In the data rows, zero lies at 4.5, halfway between 4 and 5.
Some points:
[5 6 5 4 7 7 4 5 3 4 2 5 5 5 7 7 8 1 3 5 7 5 3 4 3 3 6 3 6 2 4 6 2 6 3 6 2
 5 5 3 5 5 2 6 2 2 6 5 5 6 7 7 6 1 3 1 3 9 6 3 4 1 4 5]
[5 4 3 5 6 4 7 9 7 2 5 6 5 2 4 6 7 4 8 1 3 6 6 7 4 5 2 5 0 5 3 7 4 5 8 5 4
 6 6 3 7 5 5 5 4 3 7 5 3 6 5 4 5 3 4 4 1 4 6 5 4 5 7 5]
[4 6 2 8 2 1 6 7 6 6 7 8 2 4 6 4 2 7 4 6 5 0 4 4 3 6 7 5 5 5 5 5 5 6 3 8 4
 6 4 5 5 2 5 5 5 5 7 5 4 6 3 3 4 7 3 5 4 6 6 5 6 3 3 1]
[4 5 6 6 1 5 1 5 5 7 4 4 2 6 2 5 3 5 6 2 2 9 3 5 3 4 7 4 3 7 6 8 4 4 6 7 6
 3 5 2 5 5 2 2 3 3 2 3 5 6 5 5 4 8 4 6 4 4 5 5 4 4 2 6]
[6 4 5 5 5 3 9 3 0 7 6 5 6 9 4 5 2 1 4 6 4 8 6 5 5 3 5 7 3 4 4 4 5 8 4 5 5
 5 4 4 2 5 6 5 1 4 5 7 4 7 4 5 3 6 5 6 4 6 4 3 4 6 7 7]
[2 3 2 0 5 3 5 5 3 7 4 5 3 5 7 4 2 5 4 5 5 3 8 2 6 5 6 5 3 6 4 4 3 3 4 4 7
 6 4 3 7 4 4 4 2 3 0 3 5 3 6 5 5 5 4 4 6 3 8 7 5 4 6 4]
[6 1 6 4 5 3 6 6 2 4 0 5 3 3 4 4 3 3 3 3 5 4 6 7 5 6 4 4 3 7 4 4 5 4 4 4 4
 0 3 5 1 5 3 3 5 4 7 4 5 4 5 2 6 5 5 2 8 1 4 5 3 4 1 2]
[5 4 5 5 3 4 0 3 2 5 6 6 5 7 3 7 8 3 5 5 3 4 4 2 7 5 3 4 6 4 4 7 4 5 2 4 5
 5 3 4 6 6 6 5 5 5 6 3 5 5 2 1 6 1 6 7 6 0 8 4 5 5 5 5]
[6 5 7 5 5 6 5 5 5 3 6 4 3 7 3 5 5 6 5 5 4 2 5 5 8 7 5 5 0 5 6 3 5 5 5 4 4
 1 3 7 5 2 5 1 1 5 2 5 5 3 4 3 3 1 3 6 3 7 3 2 8 7 3 3]
[7 1 8 5 7 4 3 2 5 3 6 7 3 5 4 5 5 6 9 5 7 5 5 5 4 5 5 4 6 6 6 3 5 5 3 5 4
 5 4 6 5 4 5 5 3 8 2 6 2 0 4 6 4 6 3 4 3 2 4 4 0 3 8 4]
[3 1 6 1 7 6 5 6 6 6 5 3 5 3 4 5 1 5 8 6 4 4 4 3 8 6 2 4 8 3 6 3 2 5 4 6 5
 4 5 4 3 5 1 4 7 4 7 5 4 7 5 5 3 5 4 8 7 6 6 1 4 5 6 5]
[5 5 2 6 3 7 4 5 6 3 4 6 7 4 6 4 4 6 6 3 5 3 4 5 5 4 4 8 7 6 3 3 6 4 4 4 2
 5 4 5 2 5 7 3 2 8 2 2 4 8 3 6 5 2 6 3 8 6 7 6 2 6 2 7]
[7 2 0 3 5 3 5 4 4 6 4 2 6 2 1 2 6 5 4 5 5 3 2 4 4 4 7 4 4 4 4 9 4 3 2 5 4
 2 6 6 6 4 9 4 5 6 3 5 7 3 5 6 2 6 6 3 5 5 4 2 5 5 4 5]
[3 6 7 4 4 5 4 7 8 3 3 5 5 6 4 5 3 3 4 9 2 1 4 6 6 4 6 3 4 4 5 4 4 3 6 3 2
 7 6 7 5 9 7 4 4 3 5 3 3 2 5 3 6 9 7 5 4 4 3 5 3 7 3 5]
[4 4 1 4 5 7 7 0 5 4 4 3 2 6 5 7 8 6 7 2 5 5 4 6 5 4 7 5 6 6 3 2 3 5 4 2 5
 6 4 6 3 6 2 5 6 5 4 3 3 3 2 3 7 9 5 4 3 5 4 3 8 4 3 4]
[2 6 5 5 5 7 5 5 3 2 6 4 7 5 5 4 3 3 4 5 7 5 4 3 3 5 5 5 2 3 6 5 3 4 6 7 3
 4 3 3 1 4 8 4 6 5 4 5 3 2 4 8 7 6 4 7 8 2 4 6 8 3 4 4]
[5 5 6 7 2 3 5 4 5 4 5 4 4 4 5 4 7 5 5 4 5 5 5 0 4 4 4 2 5 6 6 4 6 3 7 1 8
 6 5 5 3 5 6 4 8 4 7 8 4 4 9 7 5 2 5 0 5 7 4 6 5 5 4 6]
[4 7 4 2 5 7 3 5 2 5 7 5 4 3 6 4 4 9 3 3 4 6 8 7 3 5 3 4 1 3 5 7 6 5 4 4 6
 6 5 8 5 6 4 7 8 2 5 6 6 5 1 4 5 3 4 3 4 9 2 5 0 5 4 4]
[4 6 4 6 5 3 7 1 6 5 6 4 7 4 5 4 5 4 4 6 4 2 2 3 4 4 4 1 5 2 2 4 6 1 6 6 5
 2 5 4 5 5 0 4 1 4 2 5 3 6 3 3 5 4 5 5 6 2 1 5 4 4 7 4]
[2 4 8 4 4 5 3 1 2 2 2 3 6 2 4 2 6 5 3 4 4 4 4 9 6 5 4 5 5 5 4 3 4 4 6 8 8
 6 3 2 6 3 6 7 3 7 5 5 4 5 7 1 3 6 6 5 3 6 5 5 7 5 4 5]
[4 7 1 5 6 4 4 6 4 6 5 6 5 5 3 3 4 4 3 5 7 5 4 4 4 5 2 6 6 5 6 3 7 6 7 3 4
 1 5 0 4 3 5 5 9 2 5 0 6 4 4 2 4 3 6 4 0 6 3 7 4 3 7 6]
[4 3 5 6 3 5 3 2 8 3 3 4 3 4 8 4 2 2 2 7 3 7 4 7 4 1 4 5 3 3 5 5 4 7 5 1 4
 5 7 4 6 4 3 4 8 8 4 6 6 4 4 6 4 1 4 1 4 2 5 3 6 5 5 4]
[5 4 2 4 6 1 2 6 6 3 4 1 3 2 5 4 5 3 1 4 5 9 6 5 3 4 3 6 8 2 5 3 7 3 5 2 2
 8 4 8 4 3 5 4 3 2 6 5 4 5 4 6 3 3 3 7 4 4 4 7 8 4 4 6]
[7 9 6 4 3 5 7 8 4 4 5 3 7 6 4 5 3 4 4 2 4 3 5 2 2 3 3 5 8 5 3 3 3 5 2 4 6
 3 5 4 6 3 2 8 6 5 3 6 7 3 6 5 5 6 4 9 3 2 5 3 3 6 4 3]
Along one direction, these points spread out more than along any other. Take the direction at right angles to it along which they spread out most. Then take the direction at right angles to both along which they spread out most. Go by this last direction. How many in every 100 of the points above lie lower along it than each point below? Answers are rounded to whole numbers. More than half of the points above lie lower than the first one.
[2 4 8 4 4 5 3 1 2 2 2 3 6 2 4 2 6 5 3 4 4 4 4 9 6 5 4 5 5 5 4 3 4 4 6 8 8
 6 3 2 6 3 6 7 3 7 5 5 4 5 7 1 3 6 6 5 3 6 5 5 7 5 4 5] -> 46
[4 7 1 5 6 4 4 6 4 6 5 6 5 5 3 3 4 4 3 5 7 5 4 4 4 5 2 6 6 5 6 3 7 6 7 3 4
 1 5 0 4 3 5 5 9 2 5 0 6 4 4 2 4 3 6 4 0 6 3 7 4 3 7 6] -> 29
[5 4 3 5 6 4 7 9 7 2 5 6 5 2 4 6 7 4 8 1 3 6 6 7 4 5 2 5 0 5 3 7 4 5 8 5 4
 6 6 3 7 5 5 5 4 3 7 5 3 6 5 4 5 3 4 4 1 4 6 5 4 5 7 5] -> 13
[6 1 6 4 5 3 6 6 2 4 0 5 3 3 4 4 3 3 3 3 5 4 6 7 5 6 4 4 3 7 4 4 5 4 4 4 4
 0 3 5 1 5 3 3 5 4 7 4 5 4 5 2 6 5 5 2 8 1 4 5 3 4 1 2] -> 25
[3 6 7 4 4 5 4 7 8 3 3 5 5 6 4 5 3 3 4 9 2 1 4 6 6 4 6 3 4 4 5 4 4 3 6 3 2
 7 6 7 5 9 7 4 4 3 5 3 3 2 5 3 6 9 7 5 4 4 3 5 3 7 3 5] -> 17
[7 2 0 3 5 3 5 4 4 6 4 2 6 2 1 2 6 5 4 5 5 3 2 4 4 4 7 4 4 4 4 9 4 3 2 5 4
 2 6 6 6 4 9 4 5 6 3 5 7 3 5 6 2 6 6 3 5 5 4 2 5 5 4 5] -> 33
[3 1 6 1 7 6 5 6 6 6 5 3 5 3 4 5 1 5 8 6 4 4 4 3 8 6 2 4 8 3 6 3 2 5 4 6 5
 4 5 4 3 5 1 4 7 4 7 5 4 7 5 5 3 5 4 8 7 6 6 1 4 5 6 5] -> 92
[4 6 2 8 2 1 6 7 6 6 7 8 2 4 6 4 2 7 4 6 5 0 4 4 3 6 7 5 5 5 5 5 5 6 3 8 4
 6 4 5 5 2 5 5 5 5 7 5 4 6 3 3 4 7 3 5 4 6 6 5 6 3 3 1] -> 4
[4 4 1 4 5 7 7 0 5 4 4 3 2 6 5 7 8 6 7 2 5 5 4 6 5 4 7 5 6 6 3 2 3 5 4 2 5
 6 4 6 3 6 2 5 6 5 4 3 3 3 2 3 7 9 5 4 3 5 4 3 8 4 3 4] -> 38
